One turn sends every row of this set to another row. A few are shown first. Where does it send the rows asked after them?
M: -2.67 +1.27 -0.83 -1.17 +0.08 +0.11 +0.94 +1.22 +0.07 -0.37 +4.51 -1.45
 -0.01 +0.78 +1.78 +1.06 +2.76 +0.14 +0.65 +1.25 -0.40 -0.69
E: -0.08 +0.89 -0.11 +0.19 +1.06 +1.05 -0.97 -1.70 +1.56 -1.34 -0.06 -0.13
 -1.50 -0.92 +0.66 -0.72 -0.21 -1.91 -1.91 +2.64 +3.82 -2.08
N: -1.59 +0.28 -1.83 -1.26 -2.60 +1.86 +2.25 +1.48 -1.90 -0.53 -1.36 +0.45
 -1.58 -2.72 +0.81 -0.95 -1.19 +0.24 +0.35 -0.14 -1.54 +1.23
Y: +0.11 +0.93 -1.34 -1.37 -0.61 -1.28 +0.18 +0.53 +1.45 +2.11 +1.31 -0.66
 +0.48 +2.18 -1.95 +2.08 -1.95 -0.99 -0.82 -2.01 -0.54 +0.55
L: +0.93 -2.35 +0.75 -1.34 +0.37 -1.23 +1.52 +1.21 -0.09 -0.82 -1.21 +0.86
 +0.45 +0.14 -0.66 +0.11 +0.30 +4.01 +1.03 -1.01 +1.18 -1.48
J: -0.25 +0.00 -3.83 -0.57 -1.53 -0.22 +3.53 +0.81 -0.37 -0.10 +1.61 -0.90
 +1.04 -2.50 +0.59 -0.51 +1.97 +0.73 -0.44 +1.74 +1.74 -0.28
A: +0.03 -2.22 +1.92 -1.56 +1.68 -1.20 +0.41 +0.44 -0.43 -0.66 -1.30 +0.88
 +0.40 +1.41 -0.57 -0.93 +0.84 +2.77 +1.44 -0.53 +0.36 -1.65
X: -0.95 +0.08 -2.32 -1.53 +0.22 -0.87 +0.73 +0.04 +2.56 +1.33 -1.39 +0.49
 +1.05 +0.05 -3.57 +0.21 -0.27 -2.47 +0.11 -0.78 +0.07 +0.75
Q: -0.58 -1.88 +1.29 -1.69 +1.20 -0.90 +0.36 +2.06 +0.78 -1.58 -0.51 +0.59
 -0.05 +0.92 -0.28 +0.84 +1.27 +3.43 +1.87 -0.82 +0.34 -1.30
B: +2.10 -0.10 +0.56 +2.22 -2.74 -0.15 -0.17 -1.18 -0.54 +0.46 +1.77 +0.67
 +1.10 -1.25 +0.99 +3.20 -1.63 -0.39 +0.10 +1.89 +0.65 -0.04
R: -1.89 +0.64 +0.29 -1.56 -1.69 +1.62 +0.98 +0.36 -3.24 +0.75 -0.21 +0.37
 -1.63 -0.25 +1.63 -0.94 -1.68 -0.23 +0.54 -0.55 -2.86 +1.08
S: +0.92 +1.37 -0.03 +0.40 -0.14 +0.78 -0.48 -1.16 +1.06 -1.01 +1.45 -0.63
 -1.66 +0.17 +1.26 +0.88 -1.47 -0.75 -2.75 +1.65 +3.57 -2.27
P: -0.19 -0.63 +1.12 +1.38 -1.17 -0.40 -0.92 -2.40 +0.27 +0.32 +0.32 +2.43
 +1.30 -1.72 +0.27 +1.72 +0.63 -3.13 +0.78 +2.78 +0.59 -0.43
C: +0.76 +0.24 +0.68 +2.23 -1.12 +1.16 -1.89 +0.20 +1.35 -1.85 +0.54 -0.21
 +0.84 -2.52 +0.18 +2.70 +0.50 -1.02 +1.90 +3.44 -0.63 +1.06
Z: +0.78 +1.24 -1.19 -0.81 +0.61 +0.60 -0.74 +0.86 +1.63 +0.51 -0.53 -2.18
 +0.75 +0.94 -3.27 +0.14 -1.45 -0.44 +1.12 -0.31 -1.76 +2.09
D: -3.86 +0.68 -0.73 -2.20 -2.31 +0.97 +1.29 +1.77 -1.17 -0.46 +0.30 +1.29
 -2.00 -1.05 +1.78 +0.61 -0.05 -0.83 +0.31 -0.61 -2.02 +0.63
T: +0.78 +1.81 +0.30 +0.65 +0.84 +1.86 -1.61 -0.50 +1.74 -2.10 +0.54 -1.92
 -1.85 -0.34 +1.05 +0.08 -0.91 -0.68 -1.34 +2.74 +2.60 -1.08
F: -0.07 +0.73 -0.52 -0.27 +0.76 +0.67 +1.50 -1.47 -2.86 +0.92 +1.89 -2.15
 +0.99 -0.04 +0.58 -3.18 +1.80 -0.06 +0.92 +2.51 -0.56 +0.34

Z moves to -> Y
R moves to -> D
And these:
P moves to -> C
T moves to -> S
L moves to -> A
J moves to -> F

